In the data rows, zero lies at 7.5, halfway between 7 and 8.
In the table below, every row is followed by its label. The labels come from one hidden rule.
(6, 7, 6, 7, 13, 9, 9, 8, 7, 6, 7, 0) 1
(10, 6, 5, 10, 8, 8, 4, 5, 6, 2, 7, 11) 3
(8, 5, 4, 6, 9, 13, 8, 2, 3, 5, 11, 5) 3
(11, 9, 12, 9, 9, 2, 5, 4, 12, 4, 2, 7) 3
(6, 8, 13, 11, 6, 5, 8, 13, 10, 9, 5, 4) 2
(10, 11, 11, 6, 3, 9, 7, 8, 7, 10, 7, 8) 3
(9, 12, 10, 8, 6, 1, 3, 8, 15, 7, 5, 15) 3
(5, 12, 5, 10, 8, 6, 11, 4, 7, 12, 3, 15) 1
(11, 2, 11, 4, 10, 8, 0, 9, 7, 2, 9, 9) 3
(5, 11, 9, 8, 9, 7, 5, 9, 7, 10, 4, 4) 2
(14, 5, 8, 7, 9, 9, 7, 10, 8, 6, 10, 3) 3
(14, 3, 10, 3, 4, 7, 3, 7, 10, 3, 7, 11) 3
(5, 4, 6, 8, 0, 7, 10, 4, 4, 11, 8, 10) 1
(13, 9, 6, 6, 10, 8, 5, 12, 5, 10, 9, 5) 3
(12, 0, 8, 7, 8, 6, 7, 7, 13, 8, 9, 7) 3
(8, 5, 6, 6, 5, 9, 7, 9, 9, 6, 9, 3) 2
(3, 4, 8, 8, 7, 8, 9, 10, 4, 13, 5, 10) 2
(7, 7, 6, 7, 6, 9, 9, 8, 14, 6, 10, 7) 1
(1, 13, 5, 10, 15, 11, 8, 9, 5, 10, 8, 3) 2
(8, 6, 10, 11, 7, 4, 9, 3, 7, 5, 9, 0) 1
(2, 15, 12, 7, 8, 7, 10, 6, 10, 10, 8, 10) 1
(4, 4, 7, 7, 8, 15, 9, 9, 7, 7, 10, 8) 2
(6, 12, 6, 7, 7, 10, 11, 10, 8, 7, 6, 7) 1
(9, 5, 7, 11, 5, 6, 7, 3, 3, 5, 7, 8) 3
(7, 6, 10, 9, 7, 5, 6, 6, 7, 10, 8, 9) 3
(11, 3, 12, 4, 6, 5, 10, 11, 14, 6, 4, 5) 2
(5, 9, 13, 9, 9, 3, 9, 9, 9, 8, 5, 6) 2
(2, 11, 9, 7, 6, 12, 6, 7, 7, 8, 7, 7) 2
(4, 8, 2, 7, 8, 12, 9, 8, 6, 6, 11, 9) 1
(4, 6, 8, 6, 8, 8, 9, 8, 2, 6, 10, 3) 1
(4, 8, 6, 9, 7, 5, 5, 4, 7, 10, 7, 10) 1
(7, 6, 10, 5, 7, 8, 7, 8, 9, 4, 6, 3) 2
(7, 9, 8, 6, 11, 8, 4, 6, 6, 13, 11, 8) 3
(6, 5, 7, 8, 11, 6, 11, 6, 8, 6, 4, 5) 1
(7, 12, 3, 6, 5, 13, 7, 0, 4, 9, 10, 7) 3
(1, 11, 3, 10, 5, 12, 10, 5, 1, 7, 11, 8) 1
(11, 5, 10, 3, 11, 4, 6, 10, 13, 2, 3, 8) 3
(11, 9, 6, 1, 9, 10, 8, 9, 7, 4, 7, 11) 3
(8, 8, 5, 13, 10, 6, 5, 9, 3, 8, 10, 13) 2
(4, 10, 4, 6, 10, 12, 6, 6, 2, 9, 7, 4) 2
(3, 15, 2, 15, 15, 10, 12, 12, 5, 5, 9, 6) 2
(7, 8, 4, 5, 6, 12, 0, 6, 7, 8, 13, 8) 3
(9, 3, 2, 11, 1, 9, 6, 4, 11, 12, 12, 6) 3
(7, 7, 4, 5, 5, 15, 6, 8, 6, 10, 10, 6) 2
(8, 7, 11, 11, 8, 3, 11, 4, 8, 3, 7, 8) 1
(10, 1, 8, 6, 5, 5, 8, 8, 10, 7, 8, 8) 3
(8, 9, 9, 6, 7, 5, 10, 10, 6, 5, 9, 10) 2
(8, 6, 6, 9, 7, 6, 4, 10, 6, 4, 1, 10) 2
Here are more rows. What is the label of each one?
(9, 11, 15, 13, 10, 5, 10, 14, 8, 6, 3, 1) >> 2
(11, 9, 5, 7, 9, 5, 14, 10, 8, 7, 5, 12) >> 1
(7, 8, 4, 13, 7, 9, 13, 8, 7, 6, 7, 10) >> 1
(12, 6, 10, 2, 9, 4, 0, 9, 7, 5, 2, 13) >> 3
(9, 7, 9, 8, 7, 4, 7, 8, 7, 5, 6, 8) >> 3
(4, 6, 4, 7, 7, 6, 11, 6, 11, 8, 6, 10) >> 1
(5, 4, 9, 13, 2, 2, 12, 5, 1, 10, 6, 6) >> 1
(10, 4, 8, 8, 6, 8, 6, 9, 8, 8, 9, 8) >> 3
(4, 11, 7, 9, 9, 10, 7, 10, 10, 8, 10, 4) >> 2
(12, 8, 11, 8, 6, 0, 6, 9, 6, 11, 7, 11) >> 3
(10, 5, 7, 13, 4, 6, 10, 2, 1, 7, 3, 10) >> 1
(9, 6, 4, 4, 4, 9, 5, 9, 10, 6, 15, 15) >> 2
(8, 9, 8, 11, 12, 9, 5, 4, 5, 7, 12, 9) >> 3
(11, 6, 15, 1, 3, 4, 0, 7, 11, 4, 8, 10) >> 3
(3, 8, 9, 6, 9, 5, 6, 6, 5, 11, 5, 9) >> 2
(7, 7, 7, 7, 8, 7, 5, 9, 15, 4, 11, 2) >> 2
(7, 9, 6, 11, 9, 6, 13, 9, 9, 12, 10, 10) >> 1
(7, 10, 2, 7, 6, 10, 6, 1, 9, 10, 13, 12) >> 3
(8, 9, 5, 5, 4, 12, 8, 6, 7, 8, 13, 9) >> 3
(11, 4, 12, 8, 7, 6, 11, 11, 10, 5, 2, 5) >> 2
(7, 9, 11, 15, 12, 7, 15, 9, 6, 11, 6, 3) >> 1
(8, 9, 8, 15, 10, 6, 10, 1, 7, 4, 3, 4) >> 1
(10, 7, 10, 2, 3, 8, 7, 11, 10, 5, 9, 6) >> 2
(7, 5, 8, 9, 9, 7, 8, 9, 6, 11, 6, 8) >> 2
(3, 6, 7, 6, 0, 6, 9, 7, 6, 15, 7, 8) >> 1
(4, 9, 5, 7, 14, 5, 7, 11, 14, 13, 3, 5) >> 2
(10, 5, 7, 14, 3, 7, 6, 3, 1, 6, 8, 6) >> 3
(1, 10, 8, 10, 10, 7, 10, 8, 6, 12, 5, 11) >> 1
(6, 7, 9, 0, 8, 7, 8, 11, 8, 7, 6, 8) >> 2
(12, 4, 11, 7, 9, 0, 3, 12, 15, 7, 3, 7) >> 2
(12, 9, 9, 5, 7, 6, 5, 9, 15, 4, 7, 10) >> 3
A new table starts here. Its rows get labels from a new hidden rule, each label after its row.
(6, 7, 12, 8, 2, 5, 9, 10, 8, 7, 8, 8) t
(10, 4, 12, 2, 8, 2, 10, 12, 7, 12, 3, 5) t
(3, 3, 10, 4, 4, 9, 10, 7, 9, 8, 11, 8) n
(2, 3, 11, 5, 1, 13, 5, 4, 7, 6, 12, 8) n
(2, 8, 2, 8, 7, 6, 5, 3, 8, 2, 12, 8) n
(4, 11, 4, 11, 6, 10, 4, 5, 8, 4, 12, 9) n
(3, 5, 12, 7, 6, 13, 10, 7, 10, 7, 11, 8) n
(1, 7, 6, 10, 7, 8, 7, 0, 8, 0, 13, 11) n
(9, 9, 7, 10, 5, 8, 6, 10, 8, 11, 7, 6) n
(10, 11, 4, 8, 8, 7, 6, 10, 9, 7, 9, 8) n
(5, 5, 8, 9, 5, 0, 2, 3, 8, 9, 9, 12) n
(6, 1, 9, 6, 8, 5, 9, 5, 7, 8, 6, 9) t
(6, 5, 4, 5, 9, 7, 4, 7, 5, 6, 7, 6) n
(10, 13, 3, 14, 8, 5, 7, 9, 8, 6, 10, 9) n
(9, 2, 11, 3, 6, 3, 12, 11, 8, 12, 3, 6) t
(14, 15, 3, 12, 9, 8, 6, 11, 9, 9, 6, 7) n
(4, 7, 5, 11, 4, 10, 5, 5, 12, 5, 11, 10) n
(7, 11, 6, 10, 5, 13, 4, 8, 9, 6, 12, 9) n
(11, 11, 10, 7, 7, 4, 14, 11, 8, 5, 7, 7) t
(8, 11, 6, 9, 8, 9, 7, 8, 8, 6, 8, 6) n
(12, 8, 9, 8, 9, 7, 9, 11, 6, 10, 5, 6) t
(8, 3, 15, 11, 5, 11, 12, 8, 11, 11, 11, 10) t
(4, 5, 5, 12, 8, 10, 8, 2, 9, 6, 9, 9) n
(9, 5, 4, 6, 11, 8, 7, 9, 7, 8, 3, 5) t
(6, 11, 3, 11, 6, 6, 8, 5, 10, 5, 12, 9) n
(15, 15, 6, 9, 10, 10, 12, 15, 6, 11, 3, 4) t
(9, 10, 13, 7, 4, 4, 12, 10, 8, 7, 7, 7) t
(6, 11, 7, 10, 7, 11, 7, 7, 9, 7, 8, 7) n
(2, 1, 10, 8, 7, 6, 8, 2, 9, 7, 10, 11) n
(4, 5, 5, 4, 7, 5, 6, 6, 6, 7, 9, 7) n
(4, 3, 12, 8, 5, 6, 10, 5, 10, 9, 9, 10) t
(15, 12, 5, 7, 10, 8, 6, 15, 8, 9, 2, 3) t
(9, 10, 6, 7, 7, 7, 8, 8, 9, 6, 9, 8) n
(6, 6, 3, 7, 10, 8, 5, 5, 5, 5, 6, 7) n
(4, 5, 8, 11, 7, 9, 8, 3, 7, 8, 8, 9) t
(3, 5, 6, 7, 6, 5, 6, 4, 7, 6, 11, 9) n
(7, 9, 10, 8, 4, 15, 11, 9, 6, 7, 10, 7) t
(4, 7, 12, 11, 4, 11, 8, 4, 9, 7, 12, 11) n
(12, 10, 7, 1, 12, 4, 8, 11, 4, 5, 1, 4) t
(3, 7, 13, 11, 1, 5, 10, 6, 11, 6, 13, 11) n
(8, 5, 5, 3, 8, 4, 2, 8, 7, 9, 6, 7) n
(9, 8, 5, 6, 8, 0, 3, 9, 9, 9, 4, 8) n
(14, 15, 6, 12, 8, 9, 11, 13, 9, 11, 5, 5) t
(6, 4, 7, 1, 8, 4, 6, 7, 4, 8, 5, 5) t
(10, 10, 10, 12, 7, 14, 8, 8, 8, 10, 7, 8) t
(11, 6, 11, 0, 8, 1, 10, 14, 6, 11, 0, 4) t
(10, 5, 12, 7, 9, 6, 12, 10, 7, 12, 3, 7) t
(7, 7, 8, 7, 5, 5, 9, 8, 8, 8, 7, 7) t
(5, 9, 9, 15, 6, 14, 8, 4, 11, 9, 11, 11) n
(10, 4, 8, 2, 7, 2, 3, 13, 8, 9, 1, 5) t
(6, 10, 6, 12, 8, 12, 5, 3, 8, 6, 11, 10) n
(5, 7, 6, 10, 7, 8, 5, 4, 8, 6, 11, 9) n
(8, 9, 6, 8, 10, 6, 9, 6, 7, 3, 8, 8) t
(9, 9, 7, 3, 11, 5, 10, 9, 5, 5, 4, 6) t
(8, 9, 11, 13, 7, 15, 11, 8, 10, 11, 9, 9) t
(7, 8, 4, 5, 8, 6, 6, 8, 6, 7, 6, 5) n
(9, 7, 8, 7, 8, 11, 3, 9, 7, 8, 6, 6) n
(14, 9, 9, 6, 9, 10, 8, 12, 5, 12, 2, 5) t
(4, 1, 14, 6, 6, 4, 10, 6, 9, 9, 8, 11) t
(2, 2, 12, 3, 6, 2, 8, 4, 6, 7, 10, 9) n
(9, 9, 4, 8, 9, 9, 4, 9, 7, 8, 6, 7) n
(10, 7, 7, 2, 8, 4, 11, 10, 4, 8, 5, 5) t
(15, 12, 4, 5, 11, 8, 6, 14, 5, 9, 1, 2) t
(8, 12, 6, 12, 7, 10, 5, 8, 9, 8, 8, 8) n
(5, 9, 6, 11, 6, 9, 6, 4, 9, 5, 11, 10) n
(3, 6, 2, 6, 8, 7, 4, 3, 5, 4, 9, 8) n
(6, 2, 9, 3, 7, 4, 7, 8, 7, 7, 7, 7) n
(2, 0, 12, 0, 4, 6, 8, 6, 5, 6, 7, 6) t
Here are more rows. What is the label of each one?
(0, 5, 6, 12, 4, 10, 6, 0, 10, 1, 15, 14) -> n
(15, 9, 9, 6, 9, 10, 8, 12, 7, 12, 2, 4) -> t
(6, 7, 5, 6, 8, 4, 3, 7, 5, 7, 8, 8) -> n
(12, 9, 6, 7, 9, 6, 6, 13, 9, 9, 4, 5) -> t
(10, 12, 9, 10, 9, 8, 15, 11, 6, 6, 9, 7) -> t
(6, 6, 6, 9, 6, 8, 6, 3, 8, 5, 11, 9) -> n
(11, 12, 4, 10, 7, 3, 8, 11, 7, 6, 8, 7) -> t
(5, 11, 4, 12, 6, 10, 7, 7, 9, 4, 12, 10) -> n
(9, 9, 5, 4, 12, 6, 8, 8, 6, 7, 5, 6) -> t
(15, 12, 6, 7, 11, 10, 10, 14, 6, 11, 1, 3) -> t
(7, 10, 7, 15, 6, 14, 9, 6, 10, 11, 9, 10) -> t
(8, 3, 10, 4, 11, 5, 6, 7, 6, 12, 2, 7) -> t
(10, 3, 12, 3, 7, 3, 9, 11, 7, 13, 3, 6) -> t
(8, 5, 13, 8, 8, 7, 14, 8, 8, 11, 5, 8) -> t
(3, 4, 10, 7, 5, 7, 7, 3, 7, 7, 12, 9) -> n
(7, 10, 10, 11, 5, 11, 5, 7, 11, 7, 11, 9) -> n
Which column or columns does the hidden rule look at? Columns are counted from 0, in order:
6 10
